Small tables with named rows and columns. After each table, cells are looked up by row and column.

lesi:
|  | nivavun | des | mazom | gimupi | zalu | lan |
|---|---|---|---|---|---|---|
| pif | 150 | 154 | 88 | 49 | 175 | 96 |
| nuzusu | 103 | 210 | 50 | 78 | 147 | 55 |
| lenezu | 144 | 161 | 184 | 48 | 233 | 77 |
| teb | 61 | 147 | 72 | 78 | 65 | 120 |
| kigog | 173 | 127 | 116 | 135 | 248 | 86 |
| besodun | 160 | 111 | 187 | 45 | 248 | 80 |

What is the lan of besodun in lesi? 80
What is the mazom of kigog in lesi? 116
What is the mazom of besodun in lesi? 187
What is the nivavun of nuzusu in lesi? 103
What is the nivavun of pif in lesi? 150
What is the zalu of besodun in lesi? 248
Row with the largest mazom: besodun

zeruzo:
fields: tiradup, sas, votin, talire, zud
togubel: [230, 129, 178, 82, 68]
pupez: [241, 160, 193, 133, 101]
denoni: [172, 206, 156, 191, 176]
kun: [209, 161, 157, 74, 59]
damobo: [228, 164, 120, 157, 129]
muzap: [187, 235, 177, 194, 185]
kig: [208, 169, 158, 196, 176]
molu: [174, 227, 192, 235, 214]
nopib: [172, 220, 198, 228, 251]

What is the votin of togubel in zeruzo?
178
What is the zud of denoni in zeruzo?
176
What is the votin of pupez in zeruzo?
193
What is the zud of kun in zeruzo?
59
What is the talire of nopib in zeruzo?
228
What is the votin of damobo in zeruzo?
120
What is the tiradup of muzap in zeruzo?
187
What is the tiradup of denoni in zeruzo?
172
What is the talire of molu in zeruzo?
235
What is the votin of molu in zeruzo?
192
What is the sas of kig in zeruzo?
169
What is the zud of nopib in zeruzo?
251
What is the votin of muzap in zeruzo?
177
Row with the largest talire: molu

bov =
	kamep	zomufug	nasela	duvog
bivosi	194	181	109	178
poka	134	79	167	116
ner	254	105	86	156
saz	106	81	101	46
nonu	141	65	50	122
rabezop	165	98	114	135
libaro	202	117	202	156
ral	180	14	180	133
feg	94	98	141	89

ner, kamep -> 254
saz, kamep -> 106
rabezop, zomufug -> 98
bivosi, nasela -> 109
libaro, duvog -> 156
nonu, kamep -> 141
ral, zomufug -> 14
rabezop, nasela -> 114

Table kiveduz
         muvevol  vavi  zunaku  seperag  sil  zusu  funeso  gipanu
sep           75    85     113      137  144   137     138     186
tuseb        178   164     136      117   98   106     107      60
mus          165   166     147      117   88   116     109      52
fugumul      139   141      98      199  108   167      99     118
zare         120   117     159       53  153    73     152     120
posof        127   145      98      189   98   176      95     123
lofed         82    79     112      127  148   135     136     189
takame       126   139     100      193   97   183     105     121
vemo         118   111     146       59  140    71     147     130

What is the zusu of fugumul in kiveduz? 167
What is the gipanu of tuseb in kiveduz? 60
What is the muvevol of takame in kiveduz? 126
What is the zusu of zare in kiveduz? 73
What is the seperag of lofed in kiveduz? 127
What is the zusu of takame in kiveduz? 183
What is the funeso of sep in kiveduz? 138
What is the sil of takame in kiveduz? 97

Table bozus
	mam	sog	katabi	vabof
megub	84	112	110	15
vomiv	202	107	130	46
daso	168	118	102	204
rir	100	142	99	143
tov	163	110	150	93
kam	49	60	121	73
sobub	112	109	87	132
sovubo	93	34	40	59

What is the katabi of vomiv in bozus? 130
What is the katabi of sovubo in bozus? 40
What is the sog of sovubo in bozus? 34
What is the sog of tov in bozus? 110
What is the mam of rir in bozus? 100
What is the sog of rir in bozus? 142
What is the mam of tov in bozus? 163
What is the katabi of kam in bozus? 121
What is the sog of vomiv in bozus? 107
What is the katabi of megub in bozus? 110
What is the vabof of rir in bozus? 143
What is the vabof of tov in bozus? 93
What is the mam of sobub in bozus? 112
What is the katabi of tov in bozus? 150
What is the mam of vomiv in bozus? 202
What is the vabof of daso in bozus? 204
What is the vabof of kam in bozus? 73
What is the vabof of sobub in bozus? 132
What is the vabof of megub in bozus? 15
Row with the largest sog: rir

